[[-53 -68  82 -19  43]
 [-50 -62  76 -13  37]
 [-50 -63  77 -15  39]
 [-52 -66  80 -20  44]
 [-54 -68  83 -16  42]
 [-54 -67  82 -18  44]
 [ -2   1   5 -52  44]
 [  9   5 -14  45 -44]
 [-52 -66  80 -16  41]
 [-53 -67  82 -16  41]
 [-53 -67  82 -19  44]]
->
[[-53  82  43]
 [-50  76  37]
 [-50  77  39]
 [-52  80  44]
 [-54  83  42]
 [-54  82  44]
 [ -2   5  44]
 [  9 -14 -44]
 [-52  80  41]
 [-53  82  41]
 [-53  82  44]]

[[ 41 -39 -51  61 -13  31]
 [  3  -2   1   4 -38  33]
 [  3  -2   1   4 -38  33]
 [ 40 -38 -48  59 -11  30]
 [ 41 -39 -51  61 -13  31]
 [ 41 -39 -50  61 -12  31]
 [-34  34  38 -49   7 -26]
 [ -2   3   0  -5  -4   2]
 [ 40 -39 -49  59 -12  30]]
->
[[ 41 -51 -13]
 [  3   1 -38]
 [  3   1 -38]
 [ 40 -48 -11]
 [ 41 -51 -13]
 [ 41 -50 -12]
 [-34  38   7]
 [ -2   0  -4]
 [ 40 -49 -12]]

[[-76  81 -51 -73 -77 -73 -74 -73]
 [-48  80 -81 -53 -55 -48 -58 -47]]
->
[[-76 -51 -77 -74]
 [-48 -81 -55 -58]]

[[ 75  75  75  75  73  76  75 -70]
 [ 11  10  12  12  11   9   9 -49]
 [ 53  54  53  53  54  53  54 -36]
 [ 19  18  22  21  18  19  18 -66]
 [ 43  43  43  43  43  43  43 -48]
 [ 34  34  35  34  34  33  33 -49]]
->
[[75 75 73 75]
 [11 12 11  9]
 [53 53 54 54]
 [19 22 18 18]
 [43 43 43 43]
 [34 35 34 33]]

[[ -3 -49 -50  -1  -4  -3  31 -45  -2  -3   1   0  -2  -4]
 [ 81 -28 -28  80  81  81 -37 -48  80  81  78  79  81  81]
 [ 47 -42 -42  47  47  47  -9 -47  47  47  47  47  47  47]
 [ 56 -47 -47  56  56  56 -18 -49  56  56  56  56  56  56]
 [-28 -66 -66 -25 -28 -28  51 -46 -26 -28 -22 -23 -27 -28]]
->
[[ -3 -50  -4  31  -2   1  -2]
 [ 81 -28  81 -37  80  78  81]
 [ 47 -42  47  -9  47  47  47]
 [ 56 -47  56 -18  56  56  56]
 [-28 -66 -28  51 -26 -22 -27]]

[[-10 -18  23 -46 -13  11   3 -11 -42]
 [ 13 -29  37 -67 -25  21 -15  -7 -48]
 [ 38 -25 -13   7  17   3  -6   2   4]
 [  7 -10   8 -10  -8   5   1   1 -17]
 [ 17 -30  41 -62 -22  28 -16   0 -47]
 [ -2  18  -6  23   4  -5  -9  18  21]
 [ -9 -16  27 -45 -16  11   2  -8 -37]]
->
[[-10  23 -13   3 -42]
 [ 13  37 -25 -15 -48]
 [ 38 -13  17  -6   4]
 [  7   8  -8   1 -17]
 [ 17  41 -22 -16 -47]
 [ -2  -6   4  -9  21]
 [ -9  27 -16   2 -37]]
---
[[ -5   2   2  -6  -6  -7  -1  -6  -4]
 [ -7  19  -6   0  -1   3  27   5  22]
 [-18  18  -8 -16 -14 -16   5 -10   1]
 [-52  45 -38 -38 -45 -47   7 -27   0]
 [ 28 -23  20  21  25  26  -5  15   0]
 [ 64 -40  45  48  58  62   6  38  14]
 [  6 -17   3   5   2   2 -13   0 -10]
 [-28   9 -22 -20 -24 -27  -9 -15 -10]]
->
[[ 64 -40  45  48  58  62   6  38  14]
 [ 28 -23  20  21  25  26  -5  15   0]
 [  6 -17   3   5   2   2 -13   0 -10]
 [ -5   2   2  -6  -6  -7  -1  -6  -4]
 [ -7  19  -6   0  -1   3  27   5  22]
 [-18  18  -8 -16 -14 -16   5 -10   1]
 [-28   9 -22 -20 -24 -27  -9 -15 -10]
 [-52  45 -38 -38 -45 -47   7 -27   0]]

[[ 40   9 -14 -50  35  19 -13 -20  -4]
 [-39 -46 -29  15 -22  30  52 -16  44]
 [  6  -4  -4  20  -2  46 -42  56  43]
 [ -2  66  62  -9  35 -36 -15   0 -46]
 [ 48   8  28  -1  23  10  31  -8   0]
 [-36  25  38 -36  34 -31  26  34   0]
 [-12  45  51 -30  53 -27   7 -24 -41]
 [ 24  27  -5  19 -22 -13  43  11 -45]
 [  9 -29  30 -20 -12 -67  16 -24  34]]
->
[[ -2  66  62  -9  35 -36 -15   0 -46]
 [-12  45  51 -30  53 -27   7 -24 -41]
 [-36  25  38 -36  34 -31  26  34   0]
 [  9 -29  30 -20 -12 -67  16 -24  34]
 [ 48   8  28  -1  23  10  31  -8   0]
 [  6  -4  -4  20  -2  46 -42  56  43]
 [ 24  27  -5  19 -22 -13  43  11 -45]
 [ 40   9 -14 -50  35  19 -13 -20  -4]
 [-39 -46 -29  15 -22  30  52 -16  44]]

[[ 74 -34  -4  27  47 -31  35  61  19  60  10  81]
 [ 61 -23   8  32  64 -23  15  45  19  37  17  51]
 [ 13   6  12  33  -5  10  17  -3  44  12   0  27]
 [ 61 -23  15  29  56 -24  20  55  19  34  15  52]
 [  8 -13  13  15  19   9  15   9  29   5  12  -6]
 [ 82 -39  -2  27  52 -28  32  54  17  44  11  62]
 [ 13   2  10  43  -3  12  16  -3  49  13  -3  24]]
->
[[ 61 -23  15  29  56 -24  20  55  19  34  15  52]
 [  8 -13  13  15  19   9  15   9  29   5  12  -6]
 [ 13   6  12  33  -5  10  17  -3  44  12   0  27]
 [ 13   2  10  43  -3  12  16  -3  49  13  -3  24]
 [ 61 -23   8  32  64 -23  15  45  19  37  17  51]
 [ 82 -39  -2  27  52 -28  32  54  17  44  11  62]
 [ 74 -34  -4  27  47 -31  35  61  19  60  10  81]]

[[-27   7   8  -2 -24  15  -2  21]
 [ 78 -60 -27   5  56 -53  45   8]
 [ 27 -19 -11  -4  11 -21   7  -5]
 [-67  18  23  -6 -46  33  16  61]
 [-21  -4   4  -5 -26   3  11  33]
 [-40  26  12 -15 -28  22  -8   9]
 [-65  48  22  -2 -38  43 -27   2]
 [  6 -12   0   4   1  -9  15  14]]
->
[[-67  18  23  -6 -46  33  16  61]
 [-65  48  22  -2 -38  43 -27   2]
 [-40  26  12 -15 -28  22  -8   9]
 [-27   7   8  -2 -24  15  -2  21]
 [-21  -4   4  -5 -26   3  11  33]
 [  6 -12   0   4   1  -9  15  14]
 [ 27 -19 -11  -4  11 -21   7  -5]
 [ 78 -60 -27   5  56 -53  45   8]]

[[  0  76   4 -44 -22   7  27 -10  -7 -11  62 -47]
 [  1  49  12 -15  -6   2  66 -15 -24 -25   8 -10]
 [ -5  39 -13  14 -29  24  49 -17   1  12  34   2]
 [  0  68   3 -41 -32  43  30 -12 -10  -3  45 -17]]
->
[[  1  49  12 -15  -6   2  66 -15 -24 -25   8 -10]
 [  0  76   4 -44 -22   7  27 -10  -7 -11  62 -47]
 [  0  68   3 -41 -32  43  30 -12 -10  -3  45 -17]
 [ -5  39 -13  14 -29  24  49 -17   1  12  34   2]]

[[ 80 -68  51]
 [-12  30   9]
 [  0  18  13]]
->
[[ 80 -68  51]
 [  0  18  13]
 [-12  30   9]]

[[ 25   9  11  44  13  -8  68  72]
 [-69 -34   7  -8  -4 -15 -25 -17]
 [ 39  86 -28 -77  31  -8   3 -22]
 [ 35 -35 -21  27 -57  28 -61 -11]
 [ 72  52  -5 -25   9  20   6 -34]
 [ -5 -40  16  53 -53  -8  -3  18]
 [ 29  -3  -4  26   2  12  18  32]
 [-17   0  19   2  20  -5  25  -4]]
->
[[-17   0  19   2  20  -5  25  -4]
 [ -5 -40  16  53 -53  -8  -3  18]
 [ 25   9  11  44  13  -8  68  72]
 [-69 -34   7  -8  -4 -15 -25 -17]
 [ 29  -3  -4  26   2  12  18  32]
 [ 72  52  -5 -25   9  20   6 -34]
 [ 35 -35 -21  27 -57  28 -61 -11]
 [ 39  86 -28 -77  31  -8   3 -22]]
---
[[-83 -31  47  -1]
 [ 24  35  13 -22]]
->
[-83  35]

[[-53  29   3  -2  32]
 [ -4  42 -36  71 -41]
 [-70   4  52  59  28]]
->
[-53  42  52]

[[-1  2  2 85]
 [ 1 51 51 85]]
->
[-1 51]

[[-44  57 -23  65  25]
 [ -6  27  11 -32 -16]
 [ 47 -17  11 -32   0]]
->
[-44  27  11]

[[ 65   2 -15]
 [ 17  85  50]]
->
[65 85]

[[ 54 -21  19 -24  38]
 [-60  38 -10   0 -55]
 [ 23  -1  85  17   2]
 [ 54 -21  79  17  36]]
->
[54 38 85 17]
